Each row is where one point has got to under a steady rotation. How many steps took it there?
The counts run from 0 to 635.
[  2   9   9 -18  22 -14   1   7   3  26   4   7   7   4  10   1 -12  18
   8 -16   1 -25  -8  -9 -10  17   0   1  -4  -6   1   0   0  16  16  25
  12  13   0 -17   8  -1  10  14   0  20  10   9 -12  -1  -2  -5 -13  11
 -14  10   6 -13 -17  15   5  -1   4   8  -3  -6  -9 -18  -1  -4  -3  -3
  -3  19  17 -22 -16   9]
499
[-11 -15 -13 -13   6 -13 -14  15   2  14  -2  10   1   7   0 -13 -10  16
   2   4  -4 -16   7 -10  25   2   4  12   2   3   2 -19  18  24  17  12
  -1  28 -17   0   6  -3   0   3 -21  -1   5   8   9 -24  -1 -13  -6  30
 -10  -3   0   5  -1   6  -5   3  -5   3  28  -8  -5 -15   1   3  -7  12
   9  10  16   2 -19  20]
100
[-13  15  -5 -13  -2  -5   2   7 -11  17  -4   2  -7   6  15   2 -18  15
   9   1  17 -19  15 -22  -4   9   2   1  -8   2 -28 -10  -6   5  12  25
 -13   0  -5  -5   8 -15  14   0  -9  -2  16   7  -1  -4  -3   5 -28  12
 -16   6  -9 -10   2  12  16 -13  -2   4   6 -25  -4 -11  -4   2  14   2
   0   9  15 -41  -7  -3]
149
[ -8  -2   0  -5   8  -5  -8   5  -4  10   4 -13  -4  -1  25  -6  -1  23
  11  17  21  -7  16 -20   5 -17  19  13 -10  13  -3 -18  11  13  26  24
  -5  -2   4 -16  14   2   2   3 -16   3   1   5  -1 -14  -9   3 -10  30
  -6   4  10  -5  -2   4   7 -15  12  12 -15 -20  -4  -1 -11  -5   1  -1
   9   2  13 -13 -21   0]
181
[  4   1   5   0  14 -11   1  10  -3  -2   1  -8 -14   4  21  -8 -20  21
   8  18   1  -6   8 -32  -1  -7  10   0   2   8 -18   1  17   0   9  13
  -4  10   9 -18  -1  -5  24  -1 -22   6   9  -9   6   7   1   7 -19  13
 -20  -8   9  15   4   8  12  10  12  13  12 -20  17  -5  -5  -8  10  14
  12  11   9 -13 -12  -4]
621
[ -9   9   3   3  19 -13  -2   6  -2   1  -6   4  -3   4  19  -9  -3  19
  13   7  30 -18  20 -22  10  -4  -4   0 -10  -2  -6 -19   5  16  20  21
   5   2  10 -25 -10   7   5   0 -13   4   0  14  -6   1  -1  10 -26  19
 -13   0  11   4  12   3   5  -8   6  19   0 -27   2  -8  -4  -2   9   0
  -8   3  22 -16  -7  -8]
173
[-15   0  17 -11  17  -8  -5   9   2   6  -4   1  -6   1  19   1 -19  16
   8   6  25 -27  10 -15   7  -4   1   9 -13   7 -14 -13   7  14  13  31
   0   1   8 -16  -2  15   3  -3  -6   1   0   9  -9  -5  -7  -2 -18  16
  -5   5   6   5   6   1   1 -17  14  14  -3 -25  -3 -13  -7   3  12   4
  -4  13  21 -15 -11   4]
176
[  4  -8  20 -16  -5  -8  -3  19  -7  13   6   3   9  10  14  22 -23  14
   9   0   1 -14   0 -17   4   0   0 -12  -2   3  -8  -1  11   8   1  33
 -12  -6   1  -4  14  -8   0  12 -18  -3   7 -12   8  -7  12   4 -15  14
 -10  20  -3   0   9  16  14 -10   9   4   7 -20  -7 -17  -2  -9  -5  11
  13   3   6  -9 -12  19]
399
[  5   2  11 -17  11 -16 -19  24   3   2   3   7   0  28  -5  -4  -3  -6
  13 -14 -19  -4  -3 -17  18  13  -1  -4  -3  -8  -1  -7   4  18   8  21
   0  18  -5  -8   1  -3  -1   7 -25   5   7 -11   4 -15   5  -1 -14  13
 -28   7  10  -4  -3  19  20  -4 -10  10  19 -12   5 -22   8  -1  -1  21
   8   8   5 -15 -14   6]
91
[ 11  -2   5  -4   5   6 -14   5  -1  -4   5 -19   4  14  17  -8  -5  24
  25  18  -1  -4  13 -18  -1  -2  12   4  -4   7 -16 -16  12  17  24  14
   0   4  20 -14  12  -2   4   4  -9   4  -1  -2  -3 -11  -8   5 -22  10
  -6  -1  23  -2   2  16  14  -3   5  10   2 -37  11  10  10 -16 -13   7
   9  11   2 -10 -18   5]
15
[  6  -4   5 -11   9 -15  -5  -2 -11  17  22 -13  -5   2  25   8 -16  22
  24  -3  -2 -14  -1  -8  -8  -2  12   3   3   0   9   6   4  11  26  14
   1  14   9  -8  21   6   0  16  -1  17  -7  -1 -13  -9  -1   1  -5  18
  -7  -5  16 -19  -7  18   1  -5  17  11  -4 -13  -7   9  -4  -6 -22  -4
   1   6  12 -18 -28   3]
40
[ -4  -4   1 -26   0  -8 -17   6  -6   5  16  -3  -9  11  10   4  -9  14
  16 -12  -8  -6  -7  -6   1  10   7   5   3   1   4   1   4  19  26  18
 -10  18  -1  -1  16   2  -8  13  -8  14  -1  -3  -2 -19  -1  -8  -3  19
 -21  14  12 -23 -18  23  11 -10   8   7   7   0 -10 -16   0   2  -9   8
  14  -3   4 -16 -18   7]
79
[ -4   1  -5 -21   6  -7  -2  11 -13  11  11   8   1   3  11  10 -24  11
   6  -1  -7 -26  -2  -7  10  19  -4  -3   3   1  -6   0   5  19   6  27
  -9  10   3  16  -2 -13  -1  18  -3  14  -1   2   3 -11  -1  -3 -14  16
 -28  16   5  -3  -3  27  23  -5  13  -2  11 -22   5 -13   1  -2   1   5
   4   6  16 -11  -5  18]
253
[ -8  -5 -10 -11   8   1 -12  17   5   2  -5  11   5  21  -5  -7  -6  17
   4   1  -5 -12   9 -11  15  14  -5  11   7  -6   0 -17  13  31  20  13
   4  24  -6  -6   0   2   0   1 -19   1  10  10   7 -15   0  -6 -15  13
 -21   8  12   1  -2  14   3   4  -7  11  25  -9   1 -24  12   2 -10  10
   7   9   9   3 -16   9]
96
[ -2 -12  21  -7   6  -3  -4  16  11  22  -8  -7  -2   7  21   1 -20  13
  18  11   1 -21  11 -21   8  -5  16   8  -3   9   2  -7  13   4  16  17
 -10  15   8  -3   1  10  -8  -1 -14  12  -6  -3  -2 -14  -1  -6 -11  10
  -7  -8  11  16   8   3   0  -5   4  29   3 -30   0  -4   7   7  -8   9
   7  20  15   4 -30   9]
203
[  3   4   1 -14  -2  -4  -3   4 -14   9   1 -19 -16  21  25  -1 -22  21
  28   1   2  -6   9 -20  -8   6  12  -2  -2   5 -20   2   7  -4  15  15
 -20   6  16  -2  10 -10  13   2  -9  14   9  -8  -1  -4  -6   1 -31   0
 -24  -3   7  -3  -7  12  13  -7   4  14  -2 -26   4  11  -1   3  -8   9
   8   3  11 -31 -14 -10]
615
[  1  14   0 -17  -1   6   4  -2  -6  20  -6 -13 -12  18  18  -5 -16  13
  12  -5   6 -21   3 -21 -10  12  10   2  -5  -5 -14   3  -6   3  27  18
  -9  16  -6 -10   8  -4   8  -5  -4   8  12   8  -1  -6  -7   5 -12   5
 -19  -3   2 -19 -18   5  16  -9  -4  12  -2 -19  -4  -9   5   1  -1   2
   6  16  10 -38 -21  -1]
330
[ -1  16   5   0   9 -21  -7  14  -3  -1 -13  16  -2  24   5  -2 -23  16
  19  -7   7 -13   6 -17   9   8  -3  -1  -1 -11 -19  -4   7  10   6  15
   5  14 -11 -11   9  -1  12  -1 -20  -9  17   1 -12  -6  12  -8 -31  15
  -7   1   3  -6   9  13  -2  -5 -16  14  18  -7  -5 -17   3   4  -4  10
  -8   4  15 -31  -8  -2]
133
[  3  -1  -2  15  10 -19  -2   8  -7  15  -4  -1  -7   9  13   2 -13  17
  10  14  10  -9  14 -25  23 -14   8   3   2   1   2 -10  18  11   7  13
 -13   7   1  -8   1 -17  11   4 -23  -1   6  -2  -4 -10   3   3 -32  24
 -14 -14  -1  13  13   0  -4   3   2   8   9 -25  -5  11  -5   7   4  10
   2  -2  27 -23 -13   2]
597
[  7  -4  -3 -14  10 -17 -13  13   0   4   7   4   3  16  -1  -4   0   6
  -2  -3 -13   2  -7 -24  13   6  12  -4  -1  -1   3  -4   8  20  17  10
   1  20  -4 -15   0 -10   8   5 -27  12   8  -9  10  -7   4  -1  -8  23
 -35   4   2   0  -3  21  12  11  -2   4  27 -13   2 -24   3 -12   1  15
  19   8   6  -6 -17  13]
89
[ -3  -9  -5 -15 -14 -28 -12  14 -13  20  10  -2  -1  10  17  14  -9  16
  11   2   6  -2   5 -12   9  -9  14  -4  -3   3  -4 -11  11  14  21  18
  -4   3  -6   0  18  -1   4   7 -15  -9   5  -9   7 -21   6   1 -19  31
 -11   7 -12 -14  -2  12   0 -17  -1  -1   8  -8 -17  -3 -10   1 -10   9
   6 -16  15 -29 -18   5]
572
[  5   4   9   9  13 -12  -1  10  -5  25   2  -2  -1   3  25  -3   1  21
  12   7   9 -11   4 -28  18  -9  13  -6   1   0  24  -9   8  11  16  12
  -4   9   9 -11  -5   0  -4  17 -20  23  -7   8  -7 -13   4   1 -16  27
 -17  -1   9  10  12   4  -2   5   9  20   0 -26  -4   4  -3  -9  -8   2
  11  -1  14  -2 -19  -1]
208
[-16  11  12 -16  12 -12 -10   9   8  13  -8  17   0  10  12   3 -19  19
  15 -15   5 -24   3  -5   2   8  -4   7   4  -8  -5  -3   4  14  27  15
   4  22 -25  -4   5  14  -9   8 -13   2   1  12  -4 -11   7  -3   0  22
  -5   2   6  -8   1  19  -2  -7  -3  25  16  -1  -4 -28   1   4  -5   7
   1  15  13  -7 -24   5]
526
[-13   3   4 -19  20  -5  -8   9  -1  13   6   7  -1  -3   4   5 -17  10
   7  -7  -1 -25  -4  -4  12  15  -6   5   5  -3   7  -2   6  24  16  29
  -6  12  -6  -1   3  -2  -7  10  -3  14  -4   8  -1 -10  -7  -1   0  21
 -25   7  13   0 -10  15  17  -5  17   4  13 -13  -5 -22   0   1   8   7
   6  20  23  -4 -14  14]
72
[  8  -4  -7 -10   7 -14 -13   5 -11 -20  10  -9  -7   7   8  -5 -14  23
  20   9 -11   0  10 -16   3  -5   0   3   2   6 -25  -1  18  11  20   2
   3  11  10  -7   8  -3  14   2 -12   3  -2  -2  -2  -5   1  -6 -21  17
 -15  -8  23   1   4  27  11   4   5  14  22 -16  15   3  -1  -6 -18  15
   5   0   6  -7 -15  -8]
444
[ -7  12   6 -13  23 -15  -7   5  -7  17   8   7  -5   4   5   7 -12   3
  11 -16  -3 -20  -1  -8  16  20  -2   1   2 -14  14   3   0  20  22  22
  -4  23  -5  -4  -5   2  -8  16  -5  22  -6   7 -13  -7   2  -1  -6  20
 -29   3  12   0  -5  20  11   2   7  12  14 -11  -3 -16  -2  10  -4  -2
   2  10  23 -12 -17   6]
68
[  7   2   6 -12  -2 -11   9   5 -11  12   0 -10 -17   6  22   1 -26  22
  12   7   7  -8   7 -26 -11   4  10  -7   3   9 -22   7  11  -7  15  12
  -9   3  16 -10   4  -8  22  -2  -7  13   6  -8   6   7   6   6 -27   2
 -26  -6   3   6   3  13  16   2  11  12  12 -15  13  -4  -1  -6  -4  16
   8  11   9 -22 -18  -9]
618
[ -2  17  -8  -7   9   6  -2  -8  -9  16  -2 -17  -7  16  16  -6  -5  27
  14   0  11  -7   6 -21  -4   2  11   9  -5   1  -6 -11  -2  13  29  17
  -8  16 -11 -17  16 -11   6  -2 -10   7  15  12  -5 -16  -9   0  -8  23
 -18  -2   9 -26 -18   5   9 -10  -3   6  -5 -17 -13   3  -4  -3   0  -3
   8   5   4 -33 -18   5]
327
[  2  -4   5 -17  11 -19  -5   3   8  10   7  -7 -11   6  14  -4 -25  19
   7  -4  -9 -17   1  -9   0   6   5   7  15  -3  -7   9  16   8  33   3
  -1  32  -5   0   5  10   0   8  -5  13  -5  -1   4  -5   2  -1   4  14
 -10 -10  12  -1  -2  15   3  12   6  19  21  -6   9 -17   6   0 -14  12
   7  17   6   9 -35   4]
59
[  9   2  -7  -3   3 -25  -5  15  -5  11  -7   3   1  18   4  -4  -6  13
   1   1  -2  -1   6 -25   9  -1  11  -8   4   0 -14  -1  11   2  12   1
   4  17 -12 -14   7 -13  21   1 -35   0  19  -9   3  -4  13  -3 -22  20
 -13  -7  -8  -4  11   8   2  13 -18   7  25  -9   6 -10  -3  -5  -3  19
   6   8   8 -23 -17   6]
128
[  7   1   8 -22   4  -7   4  -4  -8  26  15 -11  -6   4  22  15 -20  19
  14  -4   0 -19   0 -15 -16  12  13  -7   3  -5  -7  12   4   6  26  17
  -4  12   7  -4   8  -6   6  11   4  22  -4   3  -4  -2  -8   8  -8  14
 -15  -2   9 -15  -7  18  16  -1  11   3   3 -17   5  -1   3 -11 -16  -2
   8  15  17 -14 -25   4]
44
[  1  -4  -1 -21   3 -11 -23  11 -10  -9  19  -2  -3  15   6   4 -19  14
  15   1 -22  -2  -9 -12   5   5   4  -4   4   5 -17   1  13  12  14  16
  -8  10   3   6  22  -7   3  12 -10   4   0 -14   5 -16   4  -5 -10  22
 -12  10  13 -14   1  31  17 -13  10   3  11  -7  -1  -9  -3  -8 -12  14
  13   1   2 -13 -14  11]
260
[  7 -10   4  -8  -4  -6  -7  11  -7  -2  -7   0   8  15   5   5 -15  18
   2  12   9   0  10 -25   4 -12   5  -4   0   2 -16 -14  14  16  11  21
  -9  -1  -2 -14  10 -16  12  -2 -21 -10  11 -11  14  -3   5  11 -21  15
 -21   7   0   5   8   2  11   3   0   2  24 -29  -3  -5   1 -13   2  21
  10   1   4 -16 -11  11]
582
[ -4   5   6 -11  -3  -3  -6   7  -7  17   8 -20  -7   6  22  -3  -1  14
  18   9  20 -12  12 -21  -2  -7  11   3 -11   9  -4 -15   0  11  26  26
 -13   0  12 -14   9   1  -1   3 -11  13  -1   7  -4 -16 -10   1 -13  14
 -16   3   6  -4  -7   5  12 -20   5  15 -16 -29  -6   6  -2   1  -4  -4
  10  -4  10 -20 -20  -6]
184
[ -1  -1  -7 -17  -1  -2 -22  12  -7  -9  14  -7   0  15   2  -4 -14  11
  17   1 -15  -1   3  -9  12  10  -2   6   2   3 -15  -8   7  21  14  17
 -14  14   4  10  15  -9  -2   7 -15   2   0  -2   6 -22  -4  -7 -14  16
 -22   9  19 -14  -5  33  22  -9   6   4  14 -20   4  -6   3  -5  -7   9
  15  -1   3 -16 -11   8]
261
[  2   8   0 -10  23 -20   3   2  -4  25   6  10   0   5  10  -2   0  25
   4  -5   9 -17  -5 -11  -5  13   4  -5   2  -5   5   0  -1  22  22  13
  17  17   2 -22  -1  -6  16  18  -4  20   9  11 -12  -3   3   0 -19  20
 -16   6  10 -15  -7  10   7   8  11  11   3  -4 -10 -19  -7 -14  -4  -6
   5  16  15 -18 -21   8]
498
[  3 -10  -1 -11  20 -19  -3   7   1  35   6   1  -6  -3  14  -6 -12  18
   5  -2  -6 -22  -6 -12   0   2  15   6  -2   5   4   2  11   4  23  10
   6  26  -2 -11   4   8  12   3  -6  11   5   3  -7 -10  -5 -14  -7  23
  -2 -11   6  -5  -4   4  -5   4  -1   9   5  -1  -3  -7  -2   5  -9   6
   3  24  20 -16 -30   6]
491
[  0  -1 -15 -15   3  -7  -4   3 -11  18   6   0   4  10  -3  -2  -9  12
   3   1   2 -15   2 -17   5  18   4  -2  -8  -1 -16 -13  -1  20  18  23
   1   7   1  -4   4 -23  13  -3  -5   2  13   7   4 -11 -18  -6 -23  11
 -27   3   0 -11 -15  11  16  -9  -2 -11  16 -23  -1  -5   5  -2   1   6
   0  14  15 -30 -15   9]
292
[-11  15 -10  -8   3  -8  -4   6 -18  19  -3  -5  -8  14  18   2 -16  12
  14  -3  15 -11  10 -15   0   2   2  -1  -5  -1 -15 -12   0   7  14  20
  -9   7  -7   1   9  -8   8   2  -8   0  10   7  -4 -11   0  -4 -27  20
 -10  -2  -5 -13  -2   6   4 -20  -5   5  -4 -14  -9   3 -11   7  -1   0
   5  -5  16 -43 -13  -2]
145
